(in the rows, 128 means zero)
Where one turn sends some rows of the set: a few examples, then the rows asked
k828: [124 131 118 124 127 140 160 113  87 117 157 156 153 114 116]
k506: [100 127 139 107 133 124 156 107  88 113 150 137 147 143 145]
k336: [131 105 137 123 128 110 137 101 118 117 132 163 149 152 124]
k510: [103 164 169  98 104 144 136 126 123 116 113 117 155 140  91]
k935: [139 123 160 124 151 149 122 153 111 125 105 152 104 111 115]
k970: [127 160 154 107 125 160 148 127 102 164 132 149 114 103 116]
k637: [131 140 155 109 130 142 145 127 113 141 113 170  92 116 146]
k924: [103 147 170 115 104 148 134 114 102  88 102 136 141 139  89]
k338: [154 122 136 146  82 144 131 150 101 129 110 124 138 115 103]
k483: [100 171 144 126 133 125 139 146 115 136  96 123 181 115 144]
k767: [117 120 124 147  74 134 146 154 116 110  96 125 136 131 129]
k680: [109 169 107 135 139 135 137 139 136 131  96 147 152 138 148]
k831: [124 162 138 117 124 144 128 149  93 150  72 137 156 141 152]
k103: [133 136 149 121 156 143 133 139  99 147 109 147  92 124 135]
k717: [ 98 143 191 102 126 149 136 139 112 132 114 128 154 138  91]
k759: [124 175 150 124 111 144 126 121 105 100 130 117 159 124  91]
k511: [138 139 161 106 147 155 140 137 112 138 115 133  95 110 122]
k457: [111 128 143 114 130  99 144  93  99 123 140 160 144 136 138]
k886: [108 107 137 153 101 149 159 133 106 140  76 147 139 117 103]
k80: [120 175 117 114 123 126 134 137 116 140  91 145 175 125 150]
k2: [ 96 105 114 144  95 139 133 149 111 119 112 162 128 109 110]
k698: [131 138 165 130 157 139 135 113 105 141 104 120 106 113 132]
k184: [ 94 145 173 114 115 140 147 129 114 109 124 120 139 156  86]
k677: [120 111 121 110 117 110 136 101  93 116 141 154 153 129 132]
k450: [118 103 117 139  90 151 143 151  99 127  94 137 125 112 105]
k916: [ 81 151 158 118 105 138 125 116 124 134 117 110 141 156 100]
k869: [138 162 119 115 104 139 122 145 104 166 114 149 168 138 135]
k451: [120 175 135 133 123 125 146 153 124 144  78 139 161 134 147]
k952: [101 116 120 156  86 134 137 141  97 119  86 140 136 125 104]
k550: [106 122 130 118 115  96 120 116 108 130 144 146 156 127 151]

k184 goes to k457
k2 goes to k717
And these:
k511 goes to k80
k338 goes to k759
k698 goes to k680
k831 goes to k767

